Here are the same points, seen from different sides; a view may also be mirrored.
A view may leave some points out, and in a few views one point is out of place. Which views, in the order they come, and which point in each? Write no view if none.
Scene 1:
A:
  K727 [  0  -4   7 -18 -26 -16 -16 -35  -7   4]
  K269 [-16 -17   1  -6 -34  -9   0 -31  -4  11]
  K470 [-23 -14  -3  -8 -44 -15  -2 -22   3  15]
  K523 [-15 -16  -4  13 -34 -14  -6 -31   0  13]
  K139 [-23 -11   9  -7 -18 -14  15 -29  -4  19]
  K574 [-15 -14   6  -5 -24  -8 -16 -34   3  11]
  K131 [-19 -12   2  -9 -43   0   7 -21  -7   5]
B:
  K269 [-20   1   2  28 -45 -16  -7 -33  -6   4]
  K574 [-11   2   8  26 -44 -27 -14 -29 -13  12]
  K139 [-23   7   6  47 -36 -10  -5 -26   3   9]
  K523 [-21 -13   1  21 -39 -15 -15 -32  -6  14]
  K578 [-13   2  -9  28 -50 -14  -9 -38  -3   7]
  K470 [-18  -4   5  18 -45  -9   3 -24  -9   5]
  K727 [ -6   8  -4  25 -36 -37 -11 -24 -11  -5]
  K131 [-33   1   7  24 -49 -14   2 -31  -4  -5]
C:
  K578 [-18 -12  12  14   8  -5  -2   8 -13 -20]
  K269 [-24  -2   9  12   2  -9 -10   3 -11 -20]
  K523 [-21   0   7  17   6   5 -19   3   0 -23]
  K139 [-39   7   1   6   0  -7   3   6  -5 -14]
  K574 [-27  -3  11   2  10   0 -15  -8 -14 -24]
  K470 [-16   0   3  17  -8  -6  -9  -7 -11 -20]
  K727 [-28  -3  34  -1   0  -6  -7  -8 -17 -27]
  K131 [-24   0   5  16  -9 -22 -16   4 -14 -17]
  K356 [-14  -9  12  16 -10 -11 -16   5 -11 -16]
D:
  K574 [-42  42 -28 -15   1  14   6  27  16   3]
  K139 [-47  35 -32 -15 -19   5  24  14  24  14]
  K356 [-41  17 -25  -4  -1   1   5  32  29  12]
  K470 [-35  19 -31  -7  -8   4   9  28  24  -1]
  K727 [-31  51 -18  -2  -5   9   7  38  19  12]
  K131 [-44  28 -35   2  -2   6   6  17  20  16]
  K578 [-47  24 -14 -16  -9  12   7  31  25  11]
E:
  K356 [ 17 -28  16   6   2 -38 -13  -2  11   2]
  K523 [ 13 -24  18  11  -8 -26 -19  -8  -1 -16]
  K578 [ 21 -19   9   5   2 -42 -14  -3  11 -18]
  K574 [ 22 -13   9   1 -19 -28 -22  -1   6 -11]
  K269 [ 22 -21  11  12  -7 -35 -16  -1  12 -10]
  K139 [ 27 -29   6  27 -19 -42 -26  -2  16 -16]
  K727 [ 12 -12  -7  -2 -10 -30 -30   6  14  -2]
  K470 [ 17 -31  16   7  -9 -29 -11  -8  19  -5]
Views that do not fit: D
  moved in D: K131
